A single turn carries every row of the set below to another of its rows. Some are shown first; where does it send the rows asked next?
simor: [-1.02 -1.97 -0.15  0.33  2.08  1.18  0.70  0.86  0.57  0.83 -1.05 -0.18
  0.55 -1.18  1.42 -0.85 -1.63 -0.85 -0.89  0.27 -0.75 -0.63  0.02 -0.15
  0.91 -0.24  0.13  0.39  2.75 -0.13]
Babom: [-1.03 -1.11 -2.17 -0.67 -0.28 -1.00  1.39 -0.94  0.58 -0.63 -0.89  0.08
  0.97 -0.90 -0.04 -0.09  0.57 -1.83  0.15  0.63  0.47  1.21  1.33 -1.07
 -1.77  0.53 -2.52 -0.32  0.61 -0.23]
munus: [ 0.88 -1.45 -0.59 -0.37  1.08  0.96 -0.59 -0.42 -0.45  0.44 -0.15 -1.15
  3.15  0.42  0.72 -1.78 -0.57  0.83 -0.27 -1.02 -0.18  0.62 -0.89 -1.72
  0.11  0.29 -1.14  0.13  1.72 -1.29]
Zet: [-3.18 -0.23 -0.45  0.37 -0.36  0.85 -1.43 -1.21 -1.18  0.97  0.27  1.18
  1.09 -0.15  2.10 -0.75  1.18  1.24  1.10  0.75 -0.78  1.79 -0.05 -1.86
 -1.25 -1.19  2.42 -0.15  0.35  0.48]
vik: [-1.18 -1.91  0.32 -0.99 -0.81 -0.50  0.04  0.37  2.11  1.91 -1.55  1.05
 -0.31  0.85  1.01  1.64  2.15  2.07  0.11 -0.28 -0.17 -0.16 -1.77 -0.49
  0.51 -1.37 -0.46  0.82 -0.31  1.95]
von: [-0.40 -0.79 -1.66 -1.06 -0.79 -1.38  1.39 -1.37  1.55  1.74 -1.83 -0.45
  1.05 -1.11  0.95 -1.30  0.09 -1.38  0.39  0.93 -1.01 -0.83  0.39  0.31
 -2.65  0.58 -0.35  0.61  0.01  0.57]
Romor: [ 0.26 -0.26  0.15 -0.18 -2.32 -0.15 -0.18 -0.60 -0.04 -0.28  0.22  0.47
  0.18  1.73  0.98  0.85 -0.61 -0.27  1.80  0.02 -0.55  0.69  0.27  0.91
 -2.20 -2.42 -0.39  1.08 -0.54  0.09]
Zonob: [-1.76 -1.49 -1.76 -0.41 -0.05 -0.82  1.02 -0.83  0.29  0.67 -1.73 -1.81
 -0.18 -1.21  1.24 -1.37  0.88 -1.16 -0.15 -0.45  0.42  1.56  0.31  0.11
 -2.16 -0.81 -1.00 -0.45 -0.02 -1.21]
sodil: [ 0.99 -0.39 -1.03 -1.04 -0.16 -1.11  0.88 -1.05  1.74  0.30  0.24  0.93
  0.18 -1.92  0.61 -1.34 -0.03 -0.37  2.73 -0.02 -0.30  1.60 -0.85 -1.10
 -2.34  0.74  0.00  0.65  0.24  2.34]
Sifiz: [-0.81 -0.68 -0.60 -0.15 -1.14  0.24  0.04  0.60  0.97  0.85 -1.07  1.07
  0.16  0.34  0.13  1.43  2.76  2.49 -1.21 -1.33  0.95 -0.59 -2.11 -0.84
  0.72 -1.01  0.40  0.67  0.40  1.06]
remin: [ 0.43  0.04  0.09 -0.88 -2.13  1.09  0.31 -1.71  0.39 -0.63  0.59  1.95
  0.83  0.81  0.19  0.15 -0.65 -0.04  1.76  1.04  0.47  1.18  1.78 -0.17
 -1.04 -1.05  0.58 -0.72 -0.89  0.42]
kem: [-2.06 -0.24 -1.19 -0.61 -2.52 -0.63 -1.30 -2.33  0.19  0.17  1.00  0.49
  1.82  0.90  0.43 -0.23 -0.13  0.63  1.73 -0.66  0.36  0.12  0.65 -0.05
 -1.42 -1.15  1.26  0.99 -1.70 -0.17]
Pali: [-0.95 -1.37 -2.37  0.58 -0.57  1.60 -0.82  0.88  0.26  0.23  0.20  0.95
 -1.23  1.02  0.34 -0.56  0.06  0.14  0.53 -0.92  0.45  0.30 -1.21 -0.79
  2.60 -1.40  1.48 -1.46  0.07  1.59]
tira: [-2.21 -0.56 -1.15  0.73 -0.96  1.59 -0.62 -2.57 -0.27  0.87 -0.06  1.21
  0.28  0.70  1.07 -0.38  1.03  2.25  1.60  0.63 -0.16  0.47 -0.70 -1.45
 -1.13 -1.22  3.03 -0.19  0.24  0.45]
Pumi: [-0.97 -2.27 -1.42 -0.06 -0.76 -1.82 -0.36 -0.58  0.91  1.01 -2.02 -0.18
 -0.03 -1.14  0.21 -2.15  0.63 -1.62 -0.39 -0.17  0.19 -0.76  1.57 -0.36
 -1.48 -1.70 -0.98  1.04  0.57  0.22]
vade: [ 0.71 -1.12 -0.51 -0.47 -0.19 -1.27  0.98 -1.15  1.33  0.74 -0.46  0.33
  0.41 -1.06  1.88 -0.29 -0.68 -0.92  2.95  0.51  0.81  0.74 -2.16 -1.57
 -1.69  0.53 -0.35  0.04 -0.63  2.79]
Zanal: [-2.75  0.46 -0.43  1.09 -1.11  0.75 -0.03 -1.83 -0.63  0.20 -0.01  1.02
  0.84 -1.29  0.87 -0.60  1.82  1.47  0.92 -1.05 -1.33  1.00 -0.58 -1.51
 -1.54 -0.36  2.39  0.03  0.39  2.11]
lek: [-1.79 -0.79 -1.97 -2.76 -0.17  1.78 -2.01  0.39  0.23  0.38  0.91 -0.16
 -0.46  0.44  0.06 -0.63 -0.61 -0.11  1.69  0.94  0.08  0.42 -1.74 -0.05
  1.42 -1.85  0.45  0.03  0.12  0.37]
vot: [-1.77 -3.32 -1.21  0.92  1.05  0.04  0.01 -1.28  0.07 -0.93 -0.29  0.58
  0.08  0.39  1.67 -0.79 -1.05 -0.04 -2.38  1.17 -0.10 -1.07 -0.25 -0.42
  0.48 -0.20 -1.32 -0.34  1.46  0.88]
Nuno: [-2.34 -0.08 -1.43 -1.42 -0.32  1.82 -0.60 -0.09  0.73 -0.71 -0.03  0.19
  0.07 -0.13 -0.51  0.75 -0.92 -0.89  1.54  0.16  0.77 -0.47 -0.67  0.06
  2.33  0.56  1.56 -0.32 -0.97  0.50]
tenut: [-1.51 -1.34 -1.94 -1.30  0.46  0.99 -1.60 -0.71  0.25  0.61  0.21  1.63
 -1.40  0.27  0.30 -0.83 -0.22  1.41  1.00  1.03  0.43 -0.13  0.13  0.06
  2.45 -1.37  0.09 -1.21 -0.77  1.66]
fiv: [ 0.41 -0.22  0.39  0.02  0.99 -1.62  0.77 -1.06  2.37 -0.14 -0.56  0.02
  0.47 -1.32  0.78 -0.44 -0.22 -0.22  1.91 -0.64  0.06  0.54 -1.20 -0.94
 -1.99  0.91 -0.64 -0.23 -0.33  3.31]
vugo: [-0.90 -1.54 -1.11  0.24  1.98  0.08  0.08 -0.30  0.03 -0.65 -2.31  1.19
  0.29  1.13  2.03 -0.66 -0.13 -1.51 -1.99 -0.02 -0.60 -0.39 -1.48  0.32
  0.58  0.52 -0.20 -0.03  1.77  1.10]
tizer: [-2.33 -0.57 -0.66  0.35 -0.51  1.48 -1.45 -1.91 -0.44  0.06 -0.41  0.79
  1.86 -0.97  0.74 -0.20  2.00  1.48  1.69  0.32 -0.50  0.48  0.15 -1.55
 -1.98 -1.73  2.33 -0.26  1.06  1.41]
Kasa: [-0.11 -0.51 -0.63 -0.96 -3.43  0.44 -0.22 -1.51 -0.78 -0.46  0.82  0.38
 -0.46  0.65 -0.42 -0.37 -0.54  0.62  1.59 -1.11  0.52  0.97  1.34 -1.69
 -1.13 -0.98  1.03  0.41 -0.40  1.74]
peme: [-1.71 -1.61 -0.66 -1.27 -1.84 -0.89  0.59  0.94  1.55  0.56 -0.80  1.88
 -0.06  0.46  0.46  1.35  1.15  2.76 -0.33 -0.35  0.03 -0.75 -1.89 -1.34
  1.26 -0.76 -0.32  0.55  0.82  1.63]
fufik: [-1.34 -2.32  0.52 -0.53  1.01 -0.21  0.33 -0.43 -0.51 -0.13 -1.65  0.18
  0.07 -1.16  1.96 -0.65 -1.20 -0.16 -1.31 -0.12  0.70 -1.00  0.95  1.34
  1.46 -0.06  1.57 -0.11  0.74  1.05]
fabef: [-2.15 -1.73 -0.95 -0.86 -0.11 -0.76 -0.30  0.74  0.76  1.28 -0.98  0.50
 -0.47  1.27  1.51  2.06  0.93  2.04 -0.93 -0.85  0.29 -0.55 -1.75 -1.29
  1.72 -0.37 -1.13 -0.12  0.10  1.00]
tise: [-1.84 -2.58 -0.54 -0.78  0.62  0.13  1.76 -0.72 -0.17 -0.93 -0.09 -0.60
 -0.60  0.09  2.79 -1.08 -2.26  0.28 -1.11  0.63 -0.48 -0.32 -1.51  0.53
  0.74  0.10  0.56  0.57  1.15  1.00]
Sev: [-0.69 -0.65 -0.71 -2.40 -0.57 -0.79 -0.29 -2.15 -0.02 -0.28 -2.11 -0.10
  0.46 -0.50  0.21 -0.98  0.73 -1.79 -0.67 -0.15  0.51  0.77  0.58 -1.14
 -2.92  0.93 -1.09  0.86  0.75  0.74]
Fotes: [-0.34 -0.88 -0.03 -0.30  1.19  0.69  0.12 -1.08  0.86  0.09 -0.97 -0.70
  3.36  0.30  0.07 -1.85 -0.61  0.49 -1.27 -1.26 -0.61  0.56 -1.20 -2.57
  1.34 -0.77 -0.61 -0.53  1.29 -0.63]
fudev: [-1.26  0.00 -1.30  0.60 -2.70 -0.07 -0.56 -0.68  1.07 -0.95  0.57  0.83
  0.85  1.71 -0.88 -0.45 -1.17 -1.22  1.70  0.02 -0.71 -0.74  0.68 -0.76
 -1.33 -0.73 -0.06  1.62 -0.06 -0.01]
Dutep: [-0.85 -1.94 -0.36 -0.95 -1.04  0.02  0.47  0.77  1.28  0.89 -0.41  0.90
 -1.18  0.33  1.34  1.48  1.82  2.09 -1.16 -0.08 -0.54 -0.23 -1.88 -1.26
  1.07 -0.29 -1.05  1.56 -0.62  0.85]
Gake: [-2.16  0.30 -0.65  1.15  0.22  0.92 -0.08 -1.36 -0.32  0.60 -0.66  0.29
  2.08 -0.69  1.35 -0.43  0.83  1.99  1.23 -0.03 -0.05  2.09  0.06 -1.15
 -1.59 -1.17  3.04 -0.38  0.76  0.51]
Vozu: [ 0.54 -0.78  0.01 -0.87  1.02  0.36 -0.49 -0.16  0.48  0.51 -1.60 -0.32
  3.42  1.31  0.54 -1.19 -0.48  0.67 -0.44 -1.67  0.45  0.01 -1.35 -2.07
  0.95 -0.76 -1.00  0.78  2.35  1.04]
zukar: [-0.63 -0.54  0.26 -0.78 -0.21 -0.43  0.27 -1.29  2.16  0.57 -0.79  0.05
  1.21 -1.32  0.97 -1.80 -0.64 -1.16  1.70 -0.81 -0.05  0.86 -1.90 -2.44
 -1.62  0.80 -0.23 -0.08  0.58  3.79]
vol: [-2.26 -1.86 -0.50 -0.43 -0.06  0.88 -1.08  0.53  1.05 -0.10  1.01  0.77
 -0.84 -0.25  0.45  1.35 -0.82  0.44  1.16 -1.05  1.38 -0.06 -1.01 -0.59
  2.71 -1.70  0.37  1.13 -0.56  0.56]
Gufi: [-0.85 -1.36  0.19 -1.11  0.81  0.75 -1.27 -0.71 -0.09  0.42  0.32 -0.37
  3.40  0.57  0.53 -1.77 -0.35  0.95 -0.45 -1.48 -1.46 -0.35 -1.33 -2.13
  0.21 -0.87 -1.25  0.27  2.16 -0.38]
bapo: [ 0.14 -0.53 -0.83 -0.71 -0.09 -0.99  1.75 -0.85  2.18 -0.30  0.22 -0.09
  0.50 -2.32  0.96 -0.30 -0.80 -0.20  1.60 -0.52  0.36  0.16 -2.80 -2.10
 -1.44  0.67 -0.56  0.35 -0.19  2.49]
Bura: [ 0.70 -1.84  0.32 -0.80  1.02  0.54 -0.45 -0.52  0.40 -0.14 -0.26 -0.73
  3.29 -0.41  1.46 -0.76 -0.68 -0.95 -1.58 -1.07 -0.85  0.91 -0.59 -2.11
 -0.05 -0.59 -1.43  0.05  1.64 -0.16]

fiv turns into Fotes
Babom turns into vot
fabef turns into tira
Now find these:
Gufi turns into vik
munus turns into Dutep
kem turns into von
Kasa turns into Sev
Pumi turns into fufik
lek turns into Romor
Vozu turns into Sifiz

